(in the rows, 100 means zero)
Each path is a new rotation, seen through one point. The rows after it are directions, each followed by how far the rotation turns it, in deg/step (0 if it stays put).
Each turn is a multiple of 5 degrees from 10 to 175, or 0.
Each row of a path follows its step; steps can be skipped.
Rotation 1:
step 0: [107,111,98,105,98,105,95,83,94,115,90,87,80,103,92,101,132,112,125,98,120,94,92,97,112,122,99,80,82,103,115,115,79,93,103]
step 1: [88,112,89,109,84,100,111,96,98,97,88,99,125,92,101,86,99,132,107,103,123,97,90,69,123,96,102,103,97,104,89,98,77,92,84]
step 2: [108,107,87,115,93,101,121,88,117,101,114,105,85,95,94,101,89,103,127,108,120,80,83,96,89,93,107,106,115,74,117,94,93,91,75]
step 3: [74,114,107,121,96,88,110,82,100,91,122,102,98,105,110,107,83,102,84,110,125,92,73,90,94,111,87,113,106,113,99,94,122,109,99]
step 4: [90,121,113,122,111,111,95,70,97,104,109,101,104,116,81,120,108,91,83,113,99,91,116,115,107,114,112,94,123,89,109,86,103,99,86]
step 5: [91,107,88,126,98,121,104,92,94,107,93,98,119,139,115,117,88,83,89,104,100,125,99,92,103,96,93,89,102,110,108,108,84,103,110]
step 6: [102,109,98,104,92,86,113,96,97,89,91,111,122,125,84,124,97,111,102,72,80,84,111,108,88,95,96,100,104,96,121,116,80,86,104]
step 7: [94,88,96,102,97,110,100,89,88,70,115,87,90,111,117,100,105,113,95,103,105,83,108,98,93,89,68,94,86,89,107,133,79,103,110]
step 8: [117,91,125,100,86,100,104,105,89,82,103,97,114,119,103,94,108,128,86,108,100,84,103,91,108,97,96,114,112,68,84,99,110,76,104]
[102,98,97,107,98,112,106,100,105,109,101,97,107,97,103,98,102,105,100,98,100,104,109,98,98,99,102,98,104,97,90,97,101,95,102] | 100
[102,102,99,102,95,103,97,106,105,98,109,105,105,99,95,97,97,98,93,112,102,100,99,102,94,105,107,94,100,104,103,101,107,102,98] | 55
[107,101,104,103,105,98,98,91,100,102,105,94,99,98,99,105,99,94,97,106,97,99,93,100,97,94,105,111,101,103,91,96,102,101,101] | 60
[106,103,101,102,111,96,103,105,97,100,101,104,98,100,91,103,102,101,105,102,108,97,110,101,98,98,105,99,106,94,100,102,98,108,104] | 160
Rotation 2:
step 0: [122,99,117,94,111,81,91,92,97,96,83,112,102,75,65,105,93,92,81,99,107,115,107,93,96,105,119,100,104,100,130,101,97,120,114]
step 1: [102,116,95,114,112,121,107,106,103,105,102,128,82,114,99,101,97,97,119,109,116,90,70,97,106,99,129,115,100,85,123,94,86,85,103]
step 2: [88,102,104,98,94,98,122,120,88,94,109,76,96,97,91,79,91,100,116,99,85,100,86,74,84,96,90,103,102,104,94,84,116,63,81]
step 3: [89,75,110,95,93,94,115,112,113,117,103,96,100,107,108,97,128,99,88,108,100,106,105,131,107,131,84,92,117,111,75,106,109,92,94]
step 4: [97,102,109,98,87,92,86,101,89,96,88,85,105,113,109,114,95,112,71,83,112,104,103,122,108,84,93,90,63,90,85,98,93,109,127]
step 5: [97,107,104,96,102,115,91,62,85,95,103,95,93,102,105,102,113,104,112,108,80,106,112,97,92,94,101,121,86,100,121,111,77,138,94]
step 6: [122,97,99,103,134,87,90,105,98,92,120,110,90,67,99,72,92,73,107,104,102,102,100,92,91,94,113,85,109,99,119,100,98,104,112]
step 7: [82,120,115,110,113,110,109,104,97,100,103,125,109,125,78,105,90,85,105,107,125,88,96,88,108,108,104,92,132,96,93,82,98,82,95]
step 8: [77,77,106,102,72,96,110,123,107,85,109,79,102,109,108,98,93,135,102,101,113,91,81,82,95,108,107,109,103,104,103,96,124,93,99]
[102,88,100,101,109,91,102,100,103,109,97,111,97,101,103,97,99,98,98,96,102,96,104,104,96,101,99,103,99,93,101,103,102,97,104] | 125
[103,98,105,103,104,96,90,101,94,101,98,99,102,96,100,103,101,101,107,105,109,92,104,100,104,93,98,99,106,97,107,97,102,106,93] | 55
[101,105,101,103,106,96,102,103,100,102,102,97,100,102,105,96,98,94,109,102,89,96,105,98,103,106,101,89,102,95,94,95,100,98,97] | 85
[100,103,98,99,98,103,92,93,100,103,96,100,93,93,96,99,105,98,107,91,103,96,102,96,97,108,99,97,97,101,101,97,96,102,111] | 65
[98,98,107,110,100,96,104,99,103,94,96,93,93,97,102,105,93,99,102,99,98,96,106,100,96,101,101,108,103,109,98,105,94,98,100] | 125
Rotation 3:
step 0: [121,86,93,100,115,86,93,129,92,100,86,118,77,100,104,101,101,80,98,82,98,95,96,81,107,111,109,106,73,119,112,84,95,106,71]
step 1: [93,73,90,104,101,93,78,104,71,99,95,111,94,91,126,100,110,120,99,89,103,127,78,96,115,104,102,70,89,110,109,103,107,85,103]
step 2: [99,86,104,107,77,99,116,106,94,114,91,122,94,90,119,118,119,110,99,95,108,92,85,88,92,131,101,101,104,114,87,64,78,91,97]
step 3: [109,111,120,85,108,79,90,122,83,113,99,88,94,93,115,126,109,104,95,92,86,108,70,96,78,107,129,92,85,110,88,107,95,97,101]
step 4: [103,73,94,102,110,90,93,102,68,113,118,111,103,84,92,134,107,101,94,132,93,98,84,96,119,101,95,111,100,121,86,92,100,101,101]
step 5: [120,93,88,104,98,117,118,113,82,108,108,108,117,72,97,124,113,93,119,90,110,112,99,99,80,91,121,74,102,110,89,97,90,108,122]
step 6: [104,110,99,85,102,82,118,125,92,116,122,115,98,92,96,123,106,77,106,86,86,103,103,82,99,101,94,100,121,134,112,106,107,96,79]
step 7: [100,80,72,94,127,87,92,107,107,115,116,97,101,88,98,116,94,105,111,86,96,89,83,113,105,88,92,61,84,119,115,88,98,105,100]
step 8: [102,87,99,102,99,94,123,120,106,101,101,122,89,97,101,106,125,80,118,117,120,112,94,80,106,110,75,71,82,108,111,99,83,89,104]
[100,96,96,103,101,103,101,101,98,96,98,99,102,100,105,109,97,105,91,110,105,102,104,106,109,94,98,90,101,96,102,97,100,99,98] | 115
[97,94,98,108,102,107,102,91,91,100,101,95,100,101,89,96,106,101,105,101,103,102,96,98,105,104,100,97,96,100,103,102,97,93,103] | 110
[101,98,92,93,99,106,102,105,98,96,102,100,96,106,101,94,99,99,95,85,99,100,101,101,108,101,97,96,105,106,104,97,100,100,104] | 60
[99,109,101,104,99,101,112,102,98,99,95,97,92,98,99,104,102,94,93,98,97,101,100,97,96,96,107,103,99,96,110,98,95,98,99] | 120
Rotation 4:
step 0: [84,96,109,119,86,105,109,95,104,116,109,84,95,96,87,104,88,102,113,101,86,83,77,131,97,119,100,124,110,105,92,90,103,122,111]
step 1: [94,97,115,112,130,99,103,92,119,108,104,81,95,86,116,102,95,111,94,115,94,96,105,85,98,134,85,116,103,77,108,97,93,116,94]
step 2: [104,122,99,98,88,92,100,91,114,111,78,81,109,102,94,75,90,78,112,103,99,94,90,88,112,126,92,110,94,92,104,112,112,122,121]
step 3: [105,122,96,98,119,95,84,118,95,127,114,92,92,96,110,95,102,117,107,99,80,89,80,107,104,120,103,88,80,103,105,92,93,127,113]
step 4: [95,102,98,104,98,122,88,98,119,118,118,92,98,82,87,75,79,96,111,102,116,98,90,114,100,113,104,94,115,77,122,105,81,113,102]
step 5: [109,116,110,110,109,93,115,85,106,117,118,109,111,109,94,92,74,103,104,103,74,96,80,75,100,119,105,110,113,110,124,95,94,106,97]
step 6: [116,116,94,110,90,98,102,99,118,95,89,93,89,77,81,93,76,110,85,106,86,97,88,102,89,113,81,82,98,90,102,81,114,129,98]
step 7: [85,106,104,81,102,96,87,85,102,101,91,86,109,103,108,79,90,116,99,112,104,84,71,100,104,124,96,94,119,110,93,76,76,114,102]
step 8: [90,112,109,110,109,129,110,98,83,118,86,109,95,98,93,109,75,92,112,123,91,97,88,110,89,121,92,107,103,94,94,107,87,130,106]
[100,108,110,98,107,100,99,101,99,99,104,107,105,88,104,108,103,100,98,103,101,104,101,97,96,97,98,100,94,103,100,101,97,107,96] | 160
[99,107,101,105,102,96,99,104,101,100,98,99,105,99,93,97,101,99,100,93,110,95,98,94,101,94,99,109,108,106,96,97,95,99,107] | 145
[103,101,95,106,98,97,100,91,97,104,97,102,103,100,103,97,95,101,98,99,98,111,99,99,93,93,101,89,106,102,99,95,92,103,102] | 35
[89,97,102,100,101,102,92,106,100,105,93,110,101,103,101,98,103,103,100,98,100,99,100,110,106,98,106,97,104,102,104,98,101,108,97] | 90
[93,100,101,104,96,110,102,103,92,101,110,100,93,101,100,96,105,94,105,106,101,97,95,100,95,98,103,98,97,101,99,97,91,98,103] | 85
[101,99,103,96,104,108,104,102,100,103,95,108,105,103,97,92,101,98,99,108,96,108,102,91,104,104,101,104,106,97,96,107,98,97,100] | 115
Rotation 5:
step 0: [99,88,88,117,90,97,89,100,73,123,92,88,83,98,107,109,109,111,80,100,80,105,98,98,101,96,75,97,111,116,108,115,94,137,102]
step 1: [102,93,77,80,89,88,101,90,87,91,89,117,67,89,104,97,102,111,87,99,101,108,76,105,134,82,87,121,99,104,111,91,105,98,93]
step 2: [100,91,102,82,88,99,130,97,109,80,112,109,120,111,126,77,98,122,86,99,89,93,100,119,102,79,105,116,105,103,121,103,104,118,95]
step 3: [102,91,86,108,86,123,80,133,95,76,88,92,100,121,120,98,83,118,92,111,92,106,104,111,96,117,96,105,116,93,112,103,90,121,103]
step 4: [104,111,70,119,96,83,98,110,70,93,96,117,85,112,107,111,91,103,95,86,110,106,104,102,121,106,99,93,79,100,113,114,119,126,112]
step 5: [83,95,99,83,93,83,104,82,93,94,93,102,83,103,122,102,91,92,83,78,108,96,68,94,84,77,106,98,93,101,115,89,95,134,102]
step 6: [99,76,100,102,84,105,103,104,74,111,110,89,102,95,115,106,108,119,84,108,72,116,89,114,98,84,96,103,120,123,104,96,91,126,83]
step 7: [95,91,67,88,97,97,96,111,105,87,86,113,76,98,94,85,106,113,81,112,88,121,99,120,135,107,94,118,107,100,113,109,99,107,95]
step 8: [115,114,94,94,99,91,112,94,101,72,94,102,111,114,127,74,89,118,80,87,103,90,111,95,114,87,102,122,89,94,115,103,115,123,105]
[99,101,89,101,101,100,106,98,104,93,98,105,98,93,96,99,102,101,97,97,106,94,96,96,108,101,104,96,90,106,96,101,100,97,100] | 115
[98,104,95,88,94,102,103,102,97,103,101,101,106,102,99,100,99,95,102,107,94,98,90,109,99,94,98,96,101,103,96,100,104,95,96] | 80
[108,92,104,102,100,102,108,99,108,101,104,96,105,94,111,102,96,98,98,99,98,101,92,100,96,103,102,95,96,97,103,100,96,100,96] | 110
[105,97,94,96,100,93,100,100,100,101,107,96,92,106,98,108,100,100,103,100,101,106,100,101,106,104,96,103,93,91,98,108,100,96,94] | 115
[99,99,99,99,99,95,100,107,96,93,104,93,103,100,101,95,95,100,109,111,103,94,100,95,104,103,103,95,99,95,103,99,104,104,108] | 65
[102,101,101,92,97,105,104,105,98,108,96,99,95,106,104,103,100,95,100,93,99,95,103,96,99,112,102,98,96,103,96,95,107,106,103] | 70
[96,91,104,96,102,103,102,103,103,96,114,103,96,102,96,98,100,102,99,101,96,103,103,107,103,104,108,104,101,107,100,92,98,98,102] | 80
